In the rows, 128 means zero.
name the system of each run:
run 1, k129 (11 x 18):
[[147 146 146 140 132 163 167 137 124 162 114 144  95 146 104 109 112  89]
 [105 168 111 114 143 111 113 106 106 115 112 128 105 121  76 141 123 160]
 [134  90 144 115 136 159 139 140 163 141 148 145 125 138 108 156 153 166]
 [112 125 113 111 127 148 127 113 126 123 142 156 173 117 128  77 131 128]
 [108 101 134 119 107 111 107 121 118  97 143 132 138 137 159 150  92 131]
 [147 112  95 135 142 145 137 128 109 145 138 114 123 131 166 138 136  94]
 [166 162 131 160 126 105 109 109 108 122 128 113 131 107 125 126 121 132]
 [144 138 142 124 129 107 124 149 172 119 121 110 104 117 125 137 154 114]
 [105 152 143 145 120 125 146 147 129 152 107 127 137 129 123  95 147 132]
 [101 134 147 123 118 130 139 117 134 131 105 156 109 138 113 131  96 127]
 [110 117 111 107 151 150 134 128 107 136 130 133 106 144 103 135 130 133]]
run 2, k797 (11 x 18):
[[162 155  65 150  97 166 168 122  95 117 124 116 110 118 177 161 124 108]
 [190 127 133 151 146 158 125 131 197 111 109 101 144  97 162 141 163 126]
 [136 132 150 138 143 139 145 145 158 126 125  98 124  95 115  34 114 140]
 [ 52 149 169 120 136  96 165 125 146 142 116  99 146 120 116 122 112 136]
 [104 100 151 122 166 108 126 109 126 181 136 153  91 154  93 165 102 122]
 [137 169  92 129 132 132  95 105  88 143 138 170 117 135 104 165  91 143]
 [149 131 107 112 119 140  69 146 131  98 140 147 154 138 125 160 166 161]
 [139 102 126 119  90 142 114 150 113 101 129 155 144 148 139  71 159 120]
 [113 117 140 130  89 105 174 109 109  94 122 105 130 128 159 115 147  94]
 [143  97 124 135 146 138 171 125 144 147 131  98  91 121 159 151 122  89]
 [157 164 118 160 157 147 138 110 142 154 112 116 124  98 138 131  93 126]]
run 3, k129 (11 x 18):
[[208 103 180 150 149 124  63 159 173 104 149  92 109 120 131 152 100 153]
 [107 174  93 110 130  91 123 169 166 164 136 127 159 104 136  96 195  77]
 [109 118 183 173  66  86 111 140 113 134  82 160 117 157 145 104 100 158]
 [117 148 115  93 140 170 156 143 121 124  98 149  82 169 106 157 122  52]
 [121 149 109 140 130 122 146  95  57 134 133 125 112 126  80 145 148 194]
 [168 102 144 110 144 181 135 111 198  97 137 144 128 110 110 149 136 152]
 [ 83 115 123  97 141 116 128 130 119 113 163 105 188 118 131  76 155 124]
 [111 100 135 147  92 121 133 124 142 134 137 140 140 122 194 138  66 141]
 [139 123 108 133 174 127 111 124 102 149 118 110 110 138 152 130 110  56]
 [167 173 117 153 113  93 113 133  98 147 153 114 110 114 111 151 129 152]
 [156 134 138 136 138 129 110 142 189 120  88 140 113 121 119 136 172 132]]
run 4, k262 (11 x 18):
[[108 114 141  96 137 139 173 129 153 128 165 118 160 128 129 125 166  81]
 [103 107 148 163 106 100 125 137 112 141 130 108 143 124 177 108  84 157]
 [137 165 136 133 160  99 128 112 146 161 117 134 104 122 117 151 112  60]
 [159 135 105 151 149 135 106 143 110 149 149 102 145 107 124  98 149 166]
 [119 160 123 127 121 122  88 140 153 115  82 157 115 136 116 149 118 147]
 [132 105 130 106 127 123 141 127 124 127 145 147 121 138  86 108 186 120]
 [105 109 103 127  90 127 144 127 107 110 126 129 100 126 149 123 100 163]
 [133 120 142 124 150 143 155  92 118 126 120 129 117 142 121 169 123  92]
 [155 127 127 139 122 160 145 129 127 123 167 111 158 111 149 109 114 139]
 [103 149 149 126 138 121 102 132 153 116 102 122 152 130 146 143 102 113]
 [134 124 146 131 128 103 121 142 131 159 154 137 145 131 124 112 158 107]]
run 5, k38 (11 x 18):
[[131 147 121 118 124 160 186 167  78 150 212  73 114 127  97 167 111 175]
 [138 135  95 154 170 175 146  87 190 169  68 164 124  93 139 132 130 131]
 [122 127 156  99 153 122  99  74  86  83 158 135 131 141  72 147  73 140]
 [ 88 120  96  91 126 160 125 156 162 139 153 154 190 125 156  92 144 116]
 [107  75 183 156 111 105 108 112 106 129  86 154 136 173 141 125 133 137]
 [131 129 101 110  88  98 148 137 106 125 165 126 104 129 158 120 122  70]
 [152 147  99 168 129 117  88 152 109 137  97 103 128 125 163 148 157 152]
 [177 156 170 129 133 134 138 132 152 104 130 105 111 125 111 158 129  92]
 [129 144 113 117 142 116 126 137 154 118 133 101 111  89  98  87 142 163]
 [ 99 137 153 131 133 160 171 133 132 152 125 126 129 139 107 147 112 161]
 [119 103 103 119 146 136 149  84 139 156 139 161 110 115 115 121 116 120]]
run 6, k882 (11 x 18):
[[107 161 127 129  89  92  52 136 149 125  96 197 103 149 142 186  47 133]
 [152 101  68 111 149 173 119 131  35 156 169 151 133 160 102 103 168 114]
 [116 128 133 157  56 164 144 107 133  69  70 155 164 125 182 112 102 164]
 [124 121 122  93 146 103 135 109  72  66 123  88  89 151 104 147 159  64]
 [120 126 152 130  97 157 215 142 155 125 162  88 156 100 148  87 148 141]
 [112 139 159 147 171  85 127 101 163 132  88  88  96 115 136 190 105 115]
 [178 154 128 118 160 136 127 155 146 166 193 114 127 102  80 109 142 126]
 [101 133 107 152 134 115  86 131 178 163  93 157 153 111 161 134 119 169]
 [158 116 142 126 135 108  68 137  90 135 132 165 104 169  88 117 130 109]
 [ 95 123  87 117  83 150 152 128 114 140 141 180 141 130 141  96 120 150]
 [118 108 140 137 118 142 125 114  81  94  92 124 114 168 138 172 122 136]]
run 7, k509 (11 x 18):
[[179 128 153 145 110 160 138 144  88 169 113 187  99 197 100 186 171  83]
 [131 159 100 143  99 167 205  91 112 135 101 163  73 105  76  82 102 176]
 [ 97 118 169  90 112 170 152  87 109  52 130 144 157 163  95 177 117 146]
 [ 87  78  96  93 144 169 193 102 164 153 178 139 163 106 154 101 125 113]
 [ 70 107 129 126 148  76  84  96 133  99 124  96 165 105 165 108  86 154]
 [157 117 107 116 158 103  82 144 149 140 173 101 146 121 176 170 140  72]
 [162 148 107 171 151 113  79 166 130 166 108 101 121 106 144  81 137 155]
 [182 170 174 148 101 104  91 158 123 105 106 131 110 151 108 143 140  98]
 [151 133 122 132 102 149 178 160 119 158 123 143  78 145  91 116 178 130]
 [ 90 153 156 144  97 137 165 103 101 121  82 158 117 150 106 132 100 153]
 [121 105 120 102 138 155 182  72 134 111 151 148 119 126 110 169 130 118]]
run 8, k38 (11 x 18):
[[ 75 170 156  86 163  62  78 151 157 119 114 116 110 131  78 119  95 108]
 [126 121 150 130 127 134 142 175 128 215 190 148 155 141  97  90 153 151]
 [128 132 129 158  75 125 134 115 148 162  80 213  86 138 126 133 102 151]
 [156 134  72  94 112 149 120 119  59 104 162 158  92 152  93 155 140 119]
 [167 130  97 143 109 185 119 119 148  89 121 134 180 114 172 134 158 154]
 [113  99 174 113 137 127 131 113 140  49  89  94 117 141 126 135 139 113]
 [ 96 105 124 122 137 109 173 130 117 134 167  68 141 102 152  86 140 116]
 [ 93 134 139 168 149 103 133 129 137 179  88 108 120 125 167 155 100 135]
 [154 152 131 125 168 102 109 115 114 162 154 134 108 129  98 146 100  77]
 [145 172 118 135 121 123  78 153 146 145 143 156 155 111 114 107 119 157]
 [126 131 166 112 108 147 123 156 146 117 115 170 118 165  83 136 147 136]]
run 9, k797 (11 x 18):
[[154 172 148 102  82 119  94 145 120 122 197 184 195 153 130 149 125  71]
 [126  53  82 138 117  89  78 119  89  96 111 114 113 134 187 108 162 146]
 [162 165 155 145  84 152 166 179 106 124 122 111 123 160 157 133 138  60]
 [147 112  96 156 139  87 151  90 175 142 106 111 107  71 166 120 171 125]
 [149 154 155 152 144 174 163 164 143 131 100  83  84 124 104 115  99 157]
 [ 92 170 126 113 157 115 147  98 186 159 122 146 156  92  95 120 137 133]
 [106  93 164 124 146 130 118 118 113 131 141 128 109 142  82 126  95 192]
 [ 87 156 115  86 129 134 113 119 109 128 143 174 151 153 103 146 103  96]
 [145  88 115 132 125 117  95 100  84 121 156 142 149 142 143 162 150 150]
 [155 125 110 122  94 147 101 160 117  94 129 140 124 151 162 122 113  91]
 [146 127 113 152 119 113 136 121 119 117 121 101 153 110 166 110 182 106]]
run 10, k730 (11 x 18):
[[204 151 121 123 114 158 117 117  60  72 146 137  63 132  49  90  93 147]
 [120 153  94 124  99 132  82 145 135  90  80 151 129 156 150 241 180 151]
 [135  27 174 125 154 156 116 107 156  83 119 111 167 140 165  95 156 126]
 [ 73 158  93  90 108  97 168 104 111  77 153  91 146  91 136  81 118 106]
 [ 83 118 111 122 164 117 164 138 133 201 152 108  97 133 149 181  94 106]
 [192 147 121 161 148 172 113 136 132 166 154 139 137 110 139  99  68 122]
 [163 184 120 143 129  82  68 148 127 133 133 119 132 110  95 141 170 157]
 [111 105 186 136 101 127 123 173 152 146 105 156 149 168 120 114 174 142]
 [111 121 140 138 102 120 176  68 111 111  99 160 122 123 109  79 139 126]
 [120 126 123 101 125 124 155 108 109 100 131 128  67 144 100 173  97 115]
 [148 110  89 123 145 194 119 128 132 115 120 135 126 136 161 165 113 131]]
run 11, k730 (11 x 18):
[[185  85 159 146 151 197 129 148 108 124 152 104 153 144 107 113 175 170]
 [101 175 135 128  77  88 131 106 165  75 105 132 164  94 143 127 137 155]
 [ 74  86 156  93 179 136 165 122 143 153 129 120 106 147  87 131 145 119]
 [118 138  98 125  95 161 147 102 104 132 156 170 143 121 146 111  57 136]
 [145 135  99 127 179  96  68 115 131 137 111 121  88 121 117 170 118 116]
 [151 110 133 121 111 156  93 184 114 126 157 137 163 159 146 112 147 119]
 [113 131 122 157 107  70 125 105 127 127  95 121 138 107 158  97 163 127]
 [119 124 174 117 127 123 173 142 116 133 139 102 100 148 102 120 130  89]
 [144 147  92 148 102 164 178 111 123 141 124 142 110 110 140 138 116 144]
 [157 141 153 141 162 131 104 109 141 113 121 108 119 124 108 173 110 146]
 [129 130 119 101 122 160 114 152 156 113 145 146 161 129 118 122 158 145]]
run 12, k543 (11 x 18):
[[ 89  89  91 111 196 115 147  70 174 168 112 140 135  98 131 121 166 102]
 [156 138 102 173 133 108  81 135  59 177 156 114 127 125 152 133  76 153]
 [146 152 113 100 150 105  56 146 178 109 102 152 123 133 108 154 177  97]
 [173 106 130 147  93 158 135 155  89 140 146 147 139 150 126  74 165 145]
 [123 164 146 124  68 102 139 130 152  81  90 149 102 130 133 130 115 104]
 [116  89 148 112 129 155 190 114 106 128 140 120 101 153 104 147 160 127]
 [126 161 129 150 133 168 156 108 139 124 112 110 139 110 151 162  75 148]
 [110 118 150 107 180 115 108 109 135 115 139  98 142 121  93 125 125 140]
 [121 123 102 122 132 135 117 157 140 157 166 119 157 113 162 106 116 136]
 [111 119 120 140 128  75  96 111 134 143 103 150 123 121 141 106 135 120]
 [159 116 108 126 122 124 118 136  99 148 152 148 100 149 127 145 135  97]]
run 13, k543 (11 x 18):
[[109 162 138  70  98  87  88 105  96  58 173 156 155 148 102 158  86  78]
 [108  52  75 108 112 173 144 133 129 100 133 120 144 136 183 147 193 165]
 [144 126 164 181 137 116 122  88  97 100  80  93 149 128 190 105  83  80]
 [166 127 117 101 150  90 142 121 137 100 180  66  90  95 108 157 171 101]
 [134 137 132 172 145 154 137 192 148 174  88  86 113 129 156 116 143 153]
 [149 169 177 140 144  86 131 107 161 160 132 156 121 110  77  99 119  97]
 [112 137  89  98 106 140 140 166 125 159 165 155  85 130  86 126 126 177]
 [ 82 148 148 135 119 144 116 124 129 149  80 190 162 164 127 143 111 127]
 [146 100 118 103 121 141 123  71 111  95 170 166 141 128 108 138 112 138]
 [100 126  94 116 119 151 110 145 102  77 110 102 146 139 167 139 122 138]
 [138  96 164 140 141 111 124 100 136 106 131 106 168 127 164 130 154  94]]
run 14, k882 (11 x 18):
[[124  78 194 150 155 173 176 132 162 108 129  43 129 121 162 160  84 169]
 [151 207 142 119 195 106 117 104 155 135 152  93 145  92  97 153  84  58]
 [154 118  95 152 148  93  74 159 159 166 174  90 161  78 165 105 147 180]
 [134 142 144 159 127  95  61 175 148 174  70 171 108 153 148 109 111  82]
 [144 126  85 138  91 100 127 106  70 177 152 190  99 131  93  95 152 152]
 [114 114 100 129  78 183 143 155 126 108  91 170  93 159 146 164 126 169]
 [134 136 131 109 146 175 157  78  88  84 106 145 135 152  83 145 165  99]
 [108 105 140  98 113 142 153 113 151  52 149  99 151 103 129 106 132 163]
 [ 79 126 177 113 166 108 132 144 140 119 120  75 138 142 137 140 115  82]
 [146 124 154 147 143 101 150 110 132 173 193 101 147  96 133 113  99 121]
 [136 152  98 150 143 117  97 155 150 163 116 111 101 107 166 153  83 139]]
run 15, k509 (11 x 18):
[[162  97 128 165 141 122 119 120 121 129 139  77 130 115 181 160 115 147]
 [163 172 143 148 177 146 116 144 137 130 112  77 136 115 120 118 126 100]
 [151 152 179 143 122 102 119 151 152 150 141 124 136 127  87 124 164 146]
 [107 130 150 114 122 120 138 164 142 152 111 149  76 158  97 123 117 110]
 [ 95 146 101 126 120 112 137  96  95 152 110 176 111 141 100 150 140 132]
 [141 107  98 120 117 162 132 100 126 118 141 167 112 126 131 156  93 159]
 [126 126 104 105 145 170 125 107 119  86 134 128 158 119 127  99 126 122]
 [122 109 138 122 104 117 131 131 147 106 163 118 177 111 159  99 142 135]
 [109 101 133 130 134 104 123 151 141 122 116  90 117 127 171 109 129  98]
 [134 153 126 159 139  89 120 124 108 157 120 100 127 125 148 151 142 113]
 [174 144 140 153 142 135 119 136 141 144 118 113  96 122 116 156 116 144]]
run 16, k262 (11 x 18):
[[120 144 137 131 128 148 153 101  47 123 133 128 121 157 108 129  93 105]
 [156 117  89 121 141 148 122  95 147 118 166 131 160 100 167 163 121 122]
 [132 123 164 135 138 165 100 155 139 110 100 120 163 152 152  97 107  98]
 [117 157 136 123  95  73 123 134 137 122 141 129 158 120 144 126 166  96]
 [128  88 131 143 143  96 116 151 148 151 116  99  84 124 149 111 132 138]
 [146 180 125 153 122 126 152 134 100 151 107 125  93 133  98 145 134 126]
 [155 125 114 125 149 137 123 102 149 113 140 122 122  98 100 143 143 176]
 [109 128 146 107 126 171 128 150 139 118 120 153 130 152 102 124 110 149]
 [ 95 116 130 112 109 111 149  90 115 121 142 158 157 130 123 123 143 127]
 [121  84 121 123 132 124 122 118 112 134 149 130 114 134 158 117  84 110]
 [136 156 117 144 135 147 142 118 100 142 118 119 142 134 152 143 122  84]]

runs to name:
run 17 (2 x 18):
[[177 121 150 173 113 104 106  69  68 129  80 184  90 148  89  97 125 126]
 [132 177  79  78  87 121 147 157 130  68 171 103 102 107 116 174 154 131]]
 -> k797
run 18 (2 x 18):
[[120 162 163 116  48 113 120 189 135  70 132 125 152 147 154 102 124 100]
 [107  64 144 117  96 120 205  96 157 113 120 142  98 126 139 115 175 113]]
 -> k543
run 19 (2 x 18):
[[109 114 167  83 140  94 123 156 147  52  93  91  69 137  59  72 182 116]
 [ 51 169 135 124  85 177 208 163 139 159 128 132 164 137 131 152 122 181]]
 -> k129
run 20 (2 x 18):
[[133 178 119 134 174 132  95 136 114 154 115 122 124 140 125 176  93  87]
 [177 143 120 140 135 130 103 115 154 149 141 163 127 106  86 127 156 170]]
 -> k509
run 21 (2 x 18):
[[106 140 170 126 147 130 114 185 163 171 191  87 172 129 137 183  96 165]
 [157 119 117 150 194 129  80  97 145 187 137 151 149 116 153 130  72  87]]
 -> k882
run 22 (2 x 18):
[[131 181 108 117 130 122 111 139  99  96 118 102  76 129 108 166  73 116]
 [152 113 115 131 159 174 141 119 147 153 142 136 159 130 119 166 190 142]]
 -> k262
run 23 (2 x 18):
[[130 135 132 147 193 150 120 120 128 136  91  88 137 124 122 134 144 129]
 [163 148 147 137 143 116 107 141 145 141 173 108 151 101 116 107 117 133]]
 -> k543
run 24 (2 x 18):
[[122 124 136 137  83  65 110 142 130 131 103 149 131 148 167 120 184  65]
 [156 110  98 173 106 111 152 129  81 155 114 107  60 128 157 140 125 142]]
 -> k509
run 25 (2 x 18):
[[119 115 206 143 101 119 150 184 131 159 179  96 116 144 119 118  65 164]
 [ 75 177 118 140 164 100 173  73 153 194 115 136 140  89 112 148 111 124]]
 -> k262
run 26 (2 x 18):
[[147 133 153 137 146 189 143 142 146 127 125 120 121 129 126 111  69 133]
 [102 173 141 116 135 118 129 112 127 121 141 128 194 121 115 142 147 125]]
 -> k262
run 27 (2 x 18):
[[135 212  93 118 147 115 192 106 151 143  75 128  74 100  77 124 190  53]
 [147 105 119 148 124 163 190 109 165 151 153 119  90  86  98 158 134 252]]
 -> k797
run 28 (2 x 18):
[[151 117 134 113 180 138 104 116 223 130 103 146 132 107 125 127 153  75]
 [136 133 134 155 131 128 146 121  75 135 158  95 126 106  99  59  99 186]]
 -> k797
run 29 (2 x 18):
[[163 176 125 134 136 124 126 130 163 107 156  80 157  85 140 176 147 143]
 [144  96 175 139 170 151 107 178 163 160 123 112 126 142 119  98 136 128]]
 -> k509
run 30 (2 x 18):
[[ 71  77 130 124 110  98  82 118 138 136  66 205 158 171 159  98 176 102]
 [156 100  69 138  83  82 140  93  72 126 167 135  77 111 176 126  90 101]]
 -> k509
run 31 (2 x 18):
[[122  44 184 167 146 123  75 134  92 154  99 141 112 189 158 143  82 141]
 [170 185  57  98 130 149 135 137 102 153 174 160 108 121 109 139 124  60]]
 -> k129
run 32 (2 x 18):
[[142  79 111 100 151 113 101 121 129 106 120 137  62 140 110 132 138 110]
 [137 162 120 147 106 149 153 128  85 124 148 111 171 115 143  97 121 136]]
 -> k38
run 33 (2 x 18):
[[ 98 110  86  67 136 123  46 148 177  86 124 161 165 138 145 173 179 126]
 [108  68 194 132 145 139 118 135  97 135 117 144 161 169 112  26 127 108]]
 -> k882
run 34 (2 x 18):
[[139 119 205 139 124 113 133  61 172 117 147 165 171 118 138 135  54  91]
 [106  99  77  69 175 110 127 149 136 120 182  76  86 104  98 111 163 134]]
 -> k509
run 35 (2 x 18):
[[128 155 124 116  91 153 167 124 111 130 148 169 150 139 103 136 161 128]
 [109  80 128 121 130 120 126  95 140  93 130 118 123 111 145 114 106 150]]
 -> k262
run 36 (2 x 18):
[[116 142  74 147 118  96  92 163   7 122 145  56 106 149 151 165 141 173]
 [181 122 174 141 158 144  82 148 221 122  88 137 160 137 162 176 169  68]]
 -> k543
run 37 (2 x 18):
[[102 140 162 122 116 147 168 168 144 153 159 112 153 120 119  51 106 126]
 [ 69 153 124 137 142  58 100  95 114 154 120 123 144 119 136 162 108 140]]
 -> k262
run 38 (2 x 18):
[[120 105 102 100 163 188 120 127 186 142 135 161 146 119 117 134 123 160]
 [103 104 161 124 127 148 135  82  98 107 112 167 160 151 108  91 102 128]]
 -> k38
run 39 (2 x 18):
[[142 105 150 122 137 138 151 150 125 165 180 118 132 146 122 141 154 104]
 [131 157 103 155 117 135 135 116 156 138  90 138 108  97 140 118 109 161]]
 -> k543
